In the data rows, 500 means zero.
Here are some points:
570,373,507,374,488,377,400,522,551,376,449,461
539,528,375,374,416,460,376,568,378,387,522,375
590,437,403,626,388,490,448,393,469,399,568,539
375,373,554,502,538,377,593,507,537,583,391,469
623,460,505,454,524,377,592,456,429,376,557,568
375,562,375,615,439,377,574,424,485,376,685,425
602,589,504,470,504,384,415,406,422,376,711,469
523,457,375,517,402,456,376,389,378,376,605,375
701,450,465,374,451,492,376,472,432,401,612,398
559,373,375,401,450,705,477,489,378,721,382,375
442,518,729,426,386,673,387,485,678,863,370,674
375,503,748,456,628,573,703,371,536,557,370,774
383,452,700,517,634,568,712,563,575,787,370,763
375,496,645,380,563,587,489,714,829,480,370,555
531,540,639,570,447,531,432,425,709,392,370,482
698,373,488,664,372,476,401,371,461,376,528,543
610,642,375,613,372,510,376,378,424,429,538,375
375,800,777,649,802,486,794,677,653,376,395,916
459,486,655,374,639,588,472,754,595,509,430,503
669,561,435,748,372,421,376,371,452,592,407,375
Then 15 other points, each followed by its number:
485,373,536,374,534,648,376,647,717,558,370,481 0
433,617,450,599,614,579,562,508,402,409,558,390 1
375,373,422,412,377,511,376,452,400,490,449,440 2
465,373,375,440,372,397,434,371,380,513,676,375 3
644,425,733,433,637,407,565,543,722,519,370,573 4
483,462,375,374,463,540,376,582,542,437,621,406 5
589,663,484,583,548,433,542,539,378,606,584,420 6
394,373,443,374,521,881,376,693,466,595,442,375 7
731,473,450,374,479,606,376,586,486,747,397,379 8
375,632,479,511,380,572,428,380,494,625,370,390 9
543,373,375,374,518,377,423,572,480,422,497,375 10
725,675,572,726,372,377,376,371,524,423,470,490 11
698,610,505,486,372,434,376,371,378,740,513,507 12
487,373,599,576,466,377,584,391,464,579,370,631 13
406,373,835,441,646,406,696,575,673,502,370,765 14
Which two of these numbered points are nearest to each point below, looking only along the 3 directions in which the first points spread most? Their numbers follow each, nearest first.
625,640,595,662,519,544,516,422,624,602,370,612 > 13 9
385,622,682,877,865,390,808,702,714,485,370,591 > 14 4
380,373,694,406,631,833,550,605,810,595,370,440 > 0 4
550,373,375,516,372,377,376,371,379,376,701,375 > 3 10
851,373,383,441,372,377,376,373,465,452,644,375 > 3 2
375,484,532,485,769,464,739,668,435,440,441,482 > 4 14
375,919,409,634,435,633,558,371,378,405,646,704 > 11 6
375,488,467,582,643,377,711,527,469,376,602,560 > 1 6
